Each row has a name. After each piece below comes the name of the row it's from, unless a question asks for something else. Each question is about the rows just above it. Places in a row count from 1.

Z420: .18,.09,-.04,.30
Z875: .04,.27,.36,-.02
Z995: -.03,.32,.35,-.06
Z179: -.39,.91,.92,-.65
Z398: .31,.09,.10,.20
Z166: .04,.27,.34,-.02
Z875 in full:
.04,.27,.36,-.02
Row and place of .32 in the named rows:
Z995, 2
At which places does Z875 hold -.02?
4

Z103: -.44,-.44,-.02,-.02,-.44,-.02
Z332: -.39,-.31,.11,-.33,-.59,-.20
Z5: -.06,-.03,-.06,-.03,-.03,-.03
Z638: .12,.17,-.11,.25,-.02,-.05
Z751: .07,-.01,-.17,-.17,-.17,-.43
At which places does Z751 hold -.01?
2
Every place of -.44 in Z103:
1 2 5
The next 2 entries after -.31,.11,-.33:
-.59,-.20
What are the next 2 entries after -.03,-.06?
-.03,-.03
Every place of -.03 in Z5:
2 4 5 6
-.01 is at row and place
Z751, 2
At which places does Z751 hold -.17?
3 4 5

Z94: -.48,.46,-.33,-.09,.15,-.03,.31,-.27,.12,-.13,-.02,-.13,-.31,-.01,-.14,-.19,-.02,-.06,.25,.25,-.35,.25,-.14,-.17,.22,-.25,-.14,.18,.03,.12,-.13,.08,.03
Z554: -.49,.41,-.34,-.05,.16,.09,.19,-.48,.46,.00,.01,-.11,-.40,-.05,-.22,-.22,.14,-.16,.18,.22,-.36,.32,-.13,-.32,.25,-.41,-.11,.20,.06,.17,-.12,.22,-.06
Z418: .71,-.21,.13,-.06,.24,-.57,.47,.26,-.61,.16,-.19,-.62,.56,.42,.96,-.08,-.84,.03,-.46,-.34,.36,.59,.13,-.49,.12,-.57,.87,.29,.29,.40,.10,.44,-.93
Where in the named rows is .06?
Z554, 29
Give the next 2 entries after -.34,-.05,.16,.09,.19,-.48,.46.
.00,.01
.15 is at row and place
Z94, 5
Places of .47 in row Z418:
7
What are the next 2 entries after -.49,.12?
-.57,.87
What are the next 2 entries after .22,-.36,.32,-.13,-.32,.25?
-.41,-.11

Z135: -.03,-.06,.02,.09,.00,.76
Z404: -.50,.18,-.57,-.11,.09,.11
Z773: -.25,.02,-.25,.40,-.25,-.25
Places of -.25 in row Z773:
1 3 5 6
Give the next 2 entries after -.50,.18,-.57.
-.11,.09
The next 2 entries after .02,-.25:
.40,-.25
Row and place of .40 in the named rows:
Z773, 4

Z186: -.03,-.08,-.05,-.36,-.01,.04,-.07,.03,-.20,.05,-.16,-.07,.02,-.01,-.01,.18,.03,.07,-.16,.18,.01,.06,-.19,.02,-.32,.07,.04,.08,.04,.17,.02,.28,-.03,-.06,.50,.05,.08,-.26,.01,-.14,.08,-.15,-.20,.07,.16,.02,-.02,-.10,.06,.01
Z50: -.08,-.05,-.02,-.04,.08,-.23,.02,.03,.03,.01,-.14,.00,-.09,.04,.09,-.14,-.05,-.17,.22,-.09,-.12,.12,-.04,.05,.16,.01,-.01,-.05,.04,-.14,-.21,-.65,.08,-.22,.60,.07,-.44,-.07,.11,-.04,.05,.05,-.01,-.09,-.13,-.07,.06,.10,.17,.06
Z10: -.06,-.07,-.26,.14,.12,.02,.19,.01,.13,.03,-.08,.04,-.06,-.17,.14,-.05,.05,-.07,-.06,.02,-.01,-.07,.83,.02,-.05,-.12,-.07,-.11,-.07,.38,.17,.28,.03,.00,-.12,-.07,-.04,-.15,.04,-.08,-.06,.00,-.15,.06,-.01,.01,.02,.02,.09,.05
Every place of -.07 in Z10:
2 18 22 27 29 36
Where in the named rows is -.21?
Z50, 31
At which places does Z10 hold .28?
32
Places of -.06 in row Z10:
1 13 19 41

Z434: .09,-.10,-.52,-.03,.06,.40,.17,-.41
Z157: .18,-.23,-.25,.08,.12,-.38,.30,.21
Z528: .09,-.10,-.07,.06,-.05,.40,.17,.43
Z260: .02,.08,.02,-.15,-.05,-.53,-.15,-.48
Z260 in full:
.02,.08,.02,-.15,-.05,-.53,-.15,-.48
Every place of -.53 in Z260:
6
Z434 in full:
.09,-.10,-.52,-.03,.06,.40,.17,-.41
Places of .02 in row Z260:
1 3
The next 2 entries after .09,-.10,-.07,.06:
-.05,.40
What are the next 2 entries after -.15,-.05?
-.53,-.15

